(in the rows, 128 means zero)
Rotation paths and how fast each direction turns (degrees a step):
Each turn is a multiple of 5 degrees from 10 to 175, or 0.
Each row of a path follows its step; steps can be skipped.
Path 1:
step 0: [122 127 136 129 130 116 122 130 125 132 121 129 133 137 132 137 128 117
 129 135 122 133 127 151 126 127 122 121 124 126 123 121 136 123 134 129
 132 123 126 136 128 124 121 119 120 118 122 126 120 122 122 123 131 125
 114 125 133 117 136 128 128]
step 1: [122 126 128 136 129 129 115 131 125 131 129 141 130 134 127 129 121 133
 124 122 117 124 125 129 121 141 139 127 134 127 132 119 137 125 135 130
 133 124 121 128 126 136 123 123 137 116 120 122 124 123 137 119 125 128
 120 135 128 136 139 118 140]
step 2: [134 113 129 135 126 123 135 127 128 118 128 126 121 123 127 132 129 134
 130 116 121 132 121 130 134 134 137 121 131 124 131 133 133 126 126 118
 134 139 134 125 135 124 139 126 131 126 118 113 134 136 130 131 122 125
 117 133 134 133 138 122 140]
step 3: [129 128 136 116 118 129 137 118 132 127 123 126 134 129 137 132 132 120
 132 122 126 136 139 135 128 145 132 125 121 131 141 129 137 120 127 114
 130 124 129 125 131 131 137 130 127 133 131 128 132 129 136 134 132 124
 121 127 138 116 135 127 125]
step 4: [121 119 132 129 134 129 123 124 138 125 115 127 132 131 140 130 128 125
 129 128 136 121 136 126 127 131 136 132 126 132 131 114 132 120 132 128
 127 131 122 142 129 132 122 133 132 122 119 137 139 132 149 138 125 122
 130 131 130 126 127 138 129]
step 5: [130 121 126 131 138 113 132 138 134 129 126 119 123 135 123 129 133 124
 139 132 128 136 124 138 124 130 131 129 115 127 128 118 123 126 125 134
 127 130 125 143 140 132 121 117 125 113 120 128 137 133 125 137 129 134
 124 131 129 129 132 120 127]
step 6: [135 128 124 126 128 121 133 132 137 139 125 137 121 131 128 132 126 124
 128 127 124 134 133 126 112 142 132 120 129 127 131 117 125 112 127 127
 127 121 121 117 126 142 127 122 129 120 132 125 128 129 114 125 127 134
 119 134 123 133 132 130 136]
step 7: [135 114 121 130 133 131 131 136 131 122 117 145 130 136 132 139 117 125
 124 124 125 126 123 122 125 125 135 118 130 131 130 133 131 115 125 125
 137 130 121 129 125 117 133 125 130 132 128 119 137 136 125 129 124 125
 127 128 132 122 126 137 143]
step 8: [134 127 121 127 132 144 134 137 126 119 122 135 134 133 130 130 129 122
 145 119 118 140 129 135 133 140 126 120 123 130 129 129 138 126 120 127
 129 124 129 137 127 125 131 124 126 125 132 132 128 139 136 127 125 119
 129 126 135 120 126 115 124]
step 9: [127 126 131 137 128 135 127 127 141 130 120 130 128 126 135 122 131 133
 131 129 126 138 131 136 135 136 121 125 126 126 118 112 126 122 121 129
 118 117 123 131 121 136 141 141 135 125 123 136 130 129 139 129 127 116
 118 131 129 136 125 129 133]
Directions:
[131 127 127 128 131 129 129 129 124 130 127 131 128 129 130 125 126 128
 128 127 129 128 128 128 129 126 127 128 126 128 128 127 129 126 125 126
 128 127 124 127 126 127 124 128 126 126 127 130 128 130 123 128 127 130
 128 127 126 128 127 130 127]
45
Path 2:
step 0: [143 128 134 132 125 122 131 136 148 121 112 120 127 124 128 127 128 129
 129 139 133 119 115 127 133 133 128 125 121 127 130 123 132 116 126 128
 126 122 126 129 124 131 130 127 124 132 128 125 125 122 139 128 129 122
 136 129 127 116 124 131 116]
step 1: [122 137 129 125 128 122 124 117 135 127 113 119 128 116 132 141 134 137
 131 124 123 127 138 133 123 135 123 124 121 116 122 132 125 120 131 131
 128 124 136 129 123 134 131 123 136 138 119 131 134 127 129 125 137 132
 124 121 125 135 119 133 129]
step 2: [118 129 127 135 130 133 115 133 121 129 126 111 135 112 123 129 128 121
 135 132 128 121 131 137 139 134 122 123 129 129 128 117 133 121 138 129
 122 123 124 132 120 124 133 138 127 123 131 127 137 117 136 124 132 127
 133 136 128 124 128 131 119]
step 3: [122 128 141 139 127 128 129 132 132 142 119 109 121 129 133 125 133 130
 135 121 124 119 126 127 131 130 122 124 122 135 139 129 125 116 126 126
 138 129 130 130 130 135 133 127 130 132 129 129 134 145 128 129 131 129
 129 120 125 122 129 141 129]
step 4: [117 135 139 121 128 124 120 132 132 121 123 131 125 119 128 121 135 122
 138 139 134 113 133 129 128 130 139 125 125 126 131 130 126 125 120 129
 130 128 131 144 134 119 134 140 134 135 125 123 129 126 135 125 139 135
 119 131 124 122 122 127 125]
step 5: [118 130 133 127 122 127 141 133 130 132 113 124 133 121 125 132 126 118
 125 140 132 120 131 119 135 125 131 135 121 132 125 135 134 110 131 138
 123 127 129 124 123 139 136 133 126 131 130 131 136 125 130 138 126 124
 133 121 129 133 127 136 122]
step 6: [128 136 122 128 132 127 128 131 128 123 128 117 114 126 133 137 133 117
 131 130 123 122 126 139 134 120 130 114 124 122 126 130 125 118 123 124
 132 128 132 135 126 138 142 125 116 126 114 125 137 127 129 131 142 126
 118 127 129 132 125 124 127]
step 7: [125 124 124 138 131 126 124 126 127 135 115 123 129 119 132 128 131 123
 139 132 140 131 119 124 127 146 135 126 135 128 128 123 130 116 130 140
 126 130 116 136 121 119 137 135 120 127 131 134 131 129 128 132 136 128
 120 126 128 136 128 136 130]
step 8: [121 124 139 126 128 127 130 127 129 115 123 112 118 119 138 129 130 135
 121 125 131 120 128 128 139 132 137 124 123 131 137 128 124 122 126 125
 135 126 126 125 137 129 140 133 126 127 125 126 131 124 136 129 123 115
 134 126 122 136 129 135 142]
step 9: [133 139 133 129 128 125 123 145 132 124 132 123 127 116 128 126 125 132
 131 133 132 120 125 125 125 135 116 128 131 122 121 129 124 123 119 137
 129 128 127 144 127 120 143 127 135 140 120 126 129 126 131 143 132 119
 129 123 129 129 128 132 123]
Directions:
[127 125 128 125 127 126 130 131 128 129 127 127 129 129 129 127 128 129
 128 126 126 127 126 127 129 131 129 130 129 128 127 125 128 125 127 131
 125 129 126 126 123 129 128 130 129 128 128 129 125 130 128 128 127 130
 128 126 130 127 131 127 127]
155
[128 130 125 131 128 130 128 129 128 130 125 130 131 127 131 129 124 126
 128 131 129 126 128 130 132 129 129 130 130 129 128 128 127 129 129 126
 125 128 126 126 130 128 127 129 128 129 130 128 126 127 127 127 129 127
 129 127 126 126 128 129 130]
140
